One vector is turned by the same rotation once a step. Each row is the vector after some number of steps, and that number follows the row.
The counts run from 0 to 206.
-4  -7  0  -9  9  -9  3  -16  -10  -6  15  16  0  -8  2  0  8  -9  0  -5  20  2  -4  -9  17  6  4  1  0  -2  -14  -5  -6  10  2  -8  11  17  -5  12  3  -9  -14  3  13  -2  -10  -4  2  20  8  5  6  -7  -5  14  5  -8  6  14  -1  -1  1  1  -7  -8  11 -> 97
-3  1  12  -3  10  -3  -4  6  -10  -8  -12  13  -5  -3  8  0  15  3  1  14  12  -4  -6  -24  0  10  4  2  9  4  12  6  -7  -4  -11  -10  0  3  -4  -1  9  -6  -6  -10  3  3  5  -4  6  -15  0  -7  -32  7  15  6  13  8  -7  -13  4  0  -8  14  5  3  -3 -> 190
5  2  2  -12  -4  7  11  -9  -4  -8  -4  7  -7  1  14  3  -1  -10  2  12  -2  -1  18  8  -6  -19  1  11  -14  -6  0  20  -14  -22  -6  3  -5  -10  0  -8  -4  6  -6  6  -11  -3  -10  4  2  3  -3  -4  -18  -14  -5  -21  -2  3  -8  -7  2  -2  -1  6  -2  13  -7 -> 1
-2  1  9  6  4  6  -11  -16  18  -7  -13  1  -4  1  -1  6  -6  11  2  3  -1  6  -2  -22  -13  -3  -3  1  3  8  15  6  8  -9  -9  7  -6  8  -23  -2  14  -3  13  -4  -6  0  14  -7  -8  0  7  8  -16  -1  -3  0  -2  3  -13  -12  11  4  12  -14  -5  1  -6 -> 159
10  -4  9  -2  -4  -1  -1  -22  15  -13  17  -4  9  -5  2  8  3  -9  -6  5  3  1  3  1  6  -7  11  -8  -7  2  -6  18  12  -7  9  3  -5  6  8  -1  5  -5  -7  11  -3  -8  7  7  -16  0  -6  19  2  -15  -8  -13  -10  3  9  16  -11  5  9  -9  -1  -1  -3 -> 18
-3  1  10  -5  -2  -3  12  13  -1  -5  3  3  0  17  -5  0  14  -2  -11  2  -1  -21  -10  -11  -8  3  -10  -13  -1  11  0  4  11  -23  4  -18  1  -13  8  4  6  -4  3  17  -8  2  15  -5  -5  -3  1  9  -5  8  12  4  -6  -3  8  -1  -6  -1  -5  -5  11  -8  3 -> 28
14  -7  -13  -6  -2  3  -5  -2  8  6  11  10  8  -1  -8  -12  -17  8  -7  -8  2  -11  5  4  7  1  -8  5  -8  8  8  -9  -1  -3  0  7  -7  -4  -3  -7  -1  16  10  9  -10  6  -9  -7  -7  18  -17  -3  12  -16  6  4  -16  -9  -6  -6  6  5  5  -15  13  -5  -1 -> 148
-5  -3  0  -3  -1  3  -3  -26  10  14  11  4  -5  7  -4  8  4  8  -6  -5  12  0  1  -9  -7  2  1  -9  -2  7  -9  -2  12  7  0  14  4  10  -7  21  6  -8  0  7  -8  0  8  -4  -15  9  -3  18  20  -2  -2  5  -4  2  -7  7  0  -16  10  -16  -7  1  -2 -> 128
2  2  11  -4  -8  -13  10  -11  14  1  -13  12  -14  -6  4  7  -10  9  -4  0  5  3  -3  -13  -18  -3  -2  10  3  6  8  25  7  -11  0  -3  3  -4  -9  -14  12  -3  -3  0  -10  0  -7  -1  2  1  5  -4  -15  1  11  -2  6  -10  -1  -21  -4  1  3  -21  -12  3  -14 -> 161
-17  21  3  -3  4  6  -6  0  -20  -9  -4  14  -11  -8  11  10  -10  -11  2  7  7  0  -18  -8  3  3  7  0  6  4  -2  -4  -11  -2  -16  -6  12  9  -7  4  3  -4  -5  -2  7  -1  -1  6  -5  -4  24  -6  -8  -1  5  6  8  4  4  -6  14  -11  -2  11  -9  10  -8 -> 81
1  9  11  -2  0  -10  21  7  -7  -3  3  3  -8  10  3  5  13  1  -6  6  11  -23  -9  -7  -8  5  -9  -15  5  17  1  6  4  -14  -7  -17  12  -15  13  -6  8  -1  2  16  -8  3  15  -6  -4  -9  2  5  -1  6  7  -1  -3  0  12  -6  -10  0  1  -10  8  -4  -3 -> 27
-2  -1  -11  -7  -2  7  -5  10  7  9  -5  -16  -3  28  4  13  3  4  -6  11  6  -13  13  8  -8  -5  1  16  -1  2  7  1  -22  4  6  2  -3  -13  -10  -4  8  -1  -6  -3  0  1  8  2  -5  -14  1  -6  -9  -13  -14  -5  -9  4  -5  -7  2  3  8  -3  9  15  -4 -> 140
10  1  -4  -4  3  7  -6  4  -1  1  7  1  12  -2  -1  -14  -17  8  -1  -4  -1  -10  2  0  1  0  -9  5  -4  4  -1  -14  -7  -7  -6  4  -7  -3  3  -9  6  17  23  6  -12  6  -4  -3  -10  19  -21  0  8  -17  0  4  -13  -8  -7  -5  8  6  7  -11  12  -3  -5 -> 149
2  -1  7  -1  5  -4  -4  -4  0  7  -2  9  7  5  -3  -18  11  -5  -5  -15  15  5  8  -6  1  -1  -2  -17  -14  -6  -9  -12  -22  -6  -9  4  -4  -12  -11  15  -6  -8  -7  -9  -3  7  1  -4  -4  7  -1  -1  -15  -4  18  17  0  -5  -11  1  13  -12  -7  4  2  3  -12 -> 114
-2  -4  0  6  -6  8  -12  7  -17  -11  -13  13  4  -2  -3  -7  -2  -6  -17  7  1  1  2  2  -3  1  0  -3  4  -4  16  4  12  2  -12  -2  -15  -15  -3  -9  2  11  -2  -24  -8  6  4  -11  0  -21  -11  -4  -7  0  13  -5  -3  1  3  -6  1  7  -2  18  -3  10  5 -> 194
-7  8  4  -11  -3  -2  0  15  -13  5  -2  1  3  10  5  1  13  5  -12  11  -1  -18  7  6  -16  0  -3  7  8  -4  -3  19  -4  -9  7  -10  -5  -21  -2  -8  -3  3  -5  10  1  8  -2  14  -6  -22  7  7  -13  -7  9  -3  0  2  12  -1  -9  -1  4  9  12  14  6 -> 31
-3  13  -11  -2  3  -4  -3  24  8  -1  -1  9  -9  7  -10  5  -7  -1  -13  -13  -7  -14  -17  18  5  -3  1  2  9  -9  -4  3  0  4  8  -20  -4  -14  5  -6  5  8  -9  4  13  2  -17  3  1  -4  23  -5  13  -11  -6  6  -1  -11  19  1  -5  5  0  4  -3  -4  -2 -> 62
1  3  0  -9  6  2  6  -2  -15  -13  0  16  -5  -19  1  1  6  0  -1  9  -5  1  -10  1  8  -7  0  -2  -4  4  -8  8  20  -20  7  -4  -3  16  8  8  1  8  4  20  -5  4  -18  12  -1  5  -6  4  6  -5  4  -14  2  0  6  5  -11  -3  0  -7  5  -9  11 -> 182
8  -2  8  -7  -4  -6  3  1  -6  14  8  5  -1  -5  3  -14  4  -9  -4  -12  18  -10  12  11  -1  10  -4  -7  -4  -1  -8  0  -27  9  -2  1  15  -14  3  -11  -8  0  -8  -5  1  14  -10  3  -5  0  1  -2  -12  1  18  15  3  -10  7  1  9  -7  -13  7  -3  3  -11 -> 116
9  -6  11  1  -5  0  1  -19  6  -8  -6  -4  6  -17  6  -1  5  -4  -2  7  -1  -9  12  13  0  -6  8  5  12  -9  -8  19  -1  4  -3  10  -4  -5  7  -11  3  2  -2  -8  -5  7  5  9  -12  -3  -5  20  2  -12  -14  -7  -4  -4  21  8  -7  9  11  -3  -4  6  2 -> 16
7  -10  6  -9  2  -11  -2  -13  3  -9  1  6  2  -15  2  -10  5  -7  0  3  20  -12  7  0  -7  2  -8  2  6  -5  0  6  -22  0  -9  -7  2  -12  3  -25  14  7  7  -12  0  9  12  -4  -5  -4  -12  2  -18  0  8  13  3  -14  -2  3  1  11  -7  3  -3  -13  -1 -> 11
-11  -7  4  7  -9  4  -12  7  -13  -11  -10  -1  3  -4  11  0  -16  -10  1  3  -3  9  -1  -5  -4  -1  7  4  -3  -4  9  0  -12  6  -11  4  2  -3  -5  -2  2  -1  -20  -21  1  1  3  -5  9  -2  1  -14  -25  12  13  7  -3  -2  3  -9  7  -2  -12  -3  -1  16  1 -> 85
-12  8  4  11  11  13  11  -5  -12  -8  -21  -3  -7  -10  5  1  -4  10  10  -3  -2  9  -13  8  -2  -15  4  -1  3  1  -5  -12  4  -12  -7  -7  -6  13  11  15  -2  6  11  -8  -15  3  -13  10  13  11  -5  -8  -2  8  -2  -6  4  -7  8  -17  3  10  4  -7  2  6  1 -> 75
-11  4  12  -9  -3  5  9  0  -3  4  -4  -10  4  -4  -3  3  -6  9  -9  6  -2  -13  -5  -3  -4  6  17  16  22  -6  -1  8  6  1  -1  -6  -7  4  18  -7  0  0  16  6  3  -1  -3  1  -4  8  -1  7  0  -19  -1  8  6  2  23  -22  5  9  11  10  7  8  7 -> 46
-2  10  -10  2  8  5  -16  18  9  -8  0  6  7  6  -13  -1  -10  -5  -17  -13  -8  -9  -20  14  14  -3  1  -1  -1  -6  2  -7  5  -1  10  -19  -7  -9  -4  0  9  8  -2  4  13  -5  -5  3  -5  0  20  -4  12  -14  -6  8  -2  -8  14  6  -1  3  6  6  5  -4  -1 -> 63
-3  -13  -8  6  10  -12  -14  -2  -5  -7  -19  8  -4  -11  -1  -6  9  13  10  9  0  -6  0  -10  5  0  -6  9  18  9  9  -1  -6  11  -4  1  -5  3  -13  -11  21  -3  -3  -9  -1  10  6  13  -3  -13  8  4  -9  4  -7  6  0  -11  13  3  -5  12  9  -15  11  -7  5 -> 175
-3  -12  -20  -1  -3  6  3  -13  2  -5  1  1  1  5  -12  -2  -2  -18  -11  -6  5  6  -4  15  17  -12  16  3  -6  -6  -8  -8  5  6  -3  -4  -13  -2  11  23  11  5  -14  -9  0  -6  -7  -6  6  9  -7  -6  7  -3  -12  4  1  -1  8  14  -6  4  -1  3  -9  -2  7 -> 93
-1  12  9  3  8  -14  13  3  -8  -4  -4  1  -5  10  10  1  12  3  1  3  7  -22  -12  -11  -8  4  -10  -8  9  21  5  6  -5  -4  -12  -12  14  -21  17  -4  6  -1  5  9  -10  4  8  -8  -8  -10  -6  11  -7  6  1  5  -7  3  8  -6  -5  -2  11  -8  5  8  -9 -> 26
-6  1  7  -11  -13  -11  21  -5  2  9  18  -2  2  13  8  0  -7  -2  -11  -6  10  -12  -4  -11  -11  5  -1  -2  -7  11  -5  3  1  -2  -1  -1  13  -9  12  5  -2  -4  -2  17  -6  -1  2  -10  -3  16  -8  9  2  4  10  9  -5  -4  8  -6  -1  -12  2  -23  -2  14  1 -> 132
-5  -10  20  9  6  15  9  -2  -16  -21  -1  -7  8  10  9  5  9  -4  2  2  0  0  10  -3  -2  -11  -11  -7  -18  -2  2  -3  3  -8  1  -4  7  7  1  11  -6  7  2  -9  -13  6  14  -10  6  12  -13  7  -14  14  -13  -10  -9  0  -3  6  5  4  -3  8  5  7  16 -> 104
11  -11  7  -15  -1  13  -3  4  19  -2  9  -7  0  -3  -12  -7  -10  9  0  -7  -13  -15  -2  -2  -6  -1  4  14  5  -7  -5  -2  8  -14  9  -1  -2  17  1  5  6  9  15  14  7  5  -3  9  -10  21  -4  8  -13  -13  -7  -6  2  5  0  -6  16  0  -1  7  7  -11  8 -> 153
4  -4  3  1  -3  22  10  -9  -4  -3  -2  4  -7  15  -7  3  16  -4  -10  -7  2  -2  11  13  0  -18  -1  -11  -19  2  -4  9  10  -4  6  -2  7  4  -9  22  -12  8  -16  2  -10  1  -3  -4  -1  0  8  2  -1  -1  -7  -16  1  11  -3  7  5  -13  1  19  -9  4  0 -> 108
7  -2  3  -3  2  -11  -7  1  -1  -2  7  10  -2  -8  4  -5  3  -7  -6  -2  10  6  -2  10  14  3  21  0  6  -9  -3  13  3  17  9  -2  -7  2  18  4  4  -8  -18  -4  15  -2  -27  4  -4  2  -9  3  3  -14  2  -2  4  0  9  8  -10  6  -7  16  -4  2  -8 -> 201
1  -13  7  2  10  -1  1  -3  -15  -6  1  17  3  -2  1  -13  4  -1  5  -7  0  -2  -1  -13  19  2  -3  -5  2  -7  -1  -11  -2  16  -6  9  5  9  -13  19  -4  0  -5  -9  5  7  2  -14  -1  21  0  18  -5  2  -7  14  0  -1  7  13  11  -6  5  -1  1  6  14 -> 99
2  3  -10  -5  5  -5  -18  15  12  -13  -10  -3  3  5  2  -12  -7  -4  5  -6  -20  -10  -19  5  1  -16  2  7  6  -13  -7  -4  -12  -10  4  -4  -17  -20  2  3  14  -2  -5  0  10  2  0  9  -8  3  0  4  -14  -6  -6  -1  -10  -1  4  1  1  -5  -1  -5  7  1  -4 -> 169
-5  2  5  -8  8  -3  11  -8  -17  -14  -2  15  0  -22  9  2  1  4  5  16  4  3  2  2  -1  -7  1  2  1  3  -2  13  9  -16  2  -14  -1  13  11  -7  1  8  7  15  -9  1  -22  14  2  1  -11  1  3  -3  1  -17  3  -8  10  3  -14  4  3  -10  3  2  10 -> 181
0  -6  -17  -8  0  -1  -12  2  13  13  8  4  1  20  -14  8  9  10  -14  2  10  3  14  -6  -6  -7  -7  4  -12  5  6  -3  -2  -2  16  -1  -11  2  -29  6  12  2  0  7  -3  0  2  1  -3  0  0  -7  2  -10  3  5  -3  -5  -20  4  0  -1  -6  -15  9  -4  0 -> 143
6  6  4  -10  7  3  2  4  0  1  6  -5  4  -9  4  -2  -14  11  5  7  7  -6  2  2  -6  -2  -8  14  0  -4  -5  -9  -16  -11  -6  3  0  -2  14  -14  6  9  23  6  -2  9  -12  3  -9  22  -21  -4  5  -19  -5  4  -7  -12  -3  -12  5  15  1  -9  14  0  0 -> 150
8  -10  -3  -4  -7  -8  -6  10  12  9  -6  2  -3  2  -13  -2  11  11  -2  11  13  0  3  -4  11  12  14  4  1  11  2  5  -4  -2  10  3  -8  3  -7  -5  6  -20  -13  7  -4  3  -15  16  -4  -6  -4  -11  7  -18  21  -9  -7  -3  -3  -4  -10  13  -12  -8  18  -5  -13 -> 37
-4  3  9  -3  -4  -11  10  -17  -5  16  -4  -2  -3  5  7  -2  1  6  4  -7  10  -2  4  -10  -8  1  4  2  4  8  -7  -4  -4  9  -14  18  8  -8  2  13  -3  -11  5  -1  -12  2  4  -8  -11  11  -5  22  3  -3  3  10  -5  1  7  -7  0  -8  13  -23  -1  19  -8 -> 130
-1  -6  9  7  -8  10  -10  -3  -6  -3  5  -18  2  -2  6  -3  3  -4  4  1  12  -10  12  15  -11  6  0  -6  0  -5  -13  -13  -21  7  -9  10  6  -2  13  -7  6  4  7  -15  -11  22  15  9  -15  -1  -7  5  2  0  3  0  -9  -3  9  3  7  14  -7  5  9  -6  3 -> 120
6  -5  6  -9  7  15  -11  -4  14  -1  0  -11  0  -5  0  -4  -9  11  6  -2  -17  -16  -5  -2  -8  -11  4  17  9  -10  1  1  3  -3  8  9  -4  14  -2  2  4  14  13  7  10  6  3  11  -10  10  -3  15  -19  -11  -15  -5  6  7  -1  -9  17  -2  11  9  4  2  8 -> 154
3  -12  -12  7  15  -9  -28  2  2  -7  -10  8  0  -3  -7  -4  9  8  10  2  0  -7  -8  -9  7  -5  -6  2  11  3  11  -7  -1  9  2  -3  -9  6  -18  -6  19  7  0  -2  7  9  6  12  -9  -12  0  5  -14  3  -2  7  -1  -5  -2  18  -4  5  7  -9  9  -7  8 -> 174
4  -5  6  -8  -6  13  13  -5  -6  -11  -9  -1  2  3  10  -3  -3  -3  -5  14  -11  -5  17  4  -6  -23  -8  10  -16  -7  0  10  -4  -25  -7  9  -10  -13  -14  3  -6  11  -2  -3  -11  2  -1  0  1  6  -8  5  -16  -8  -5  -13  -5  5  -1  -11  5  -2  6  -1  1  14  1 -> 0
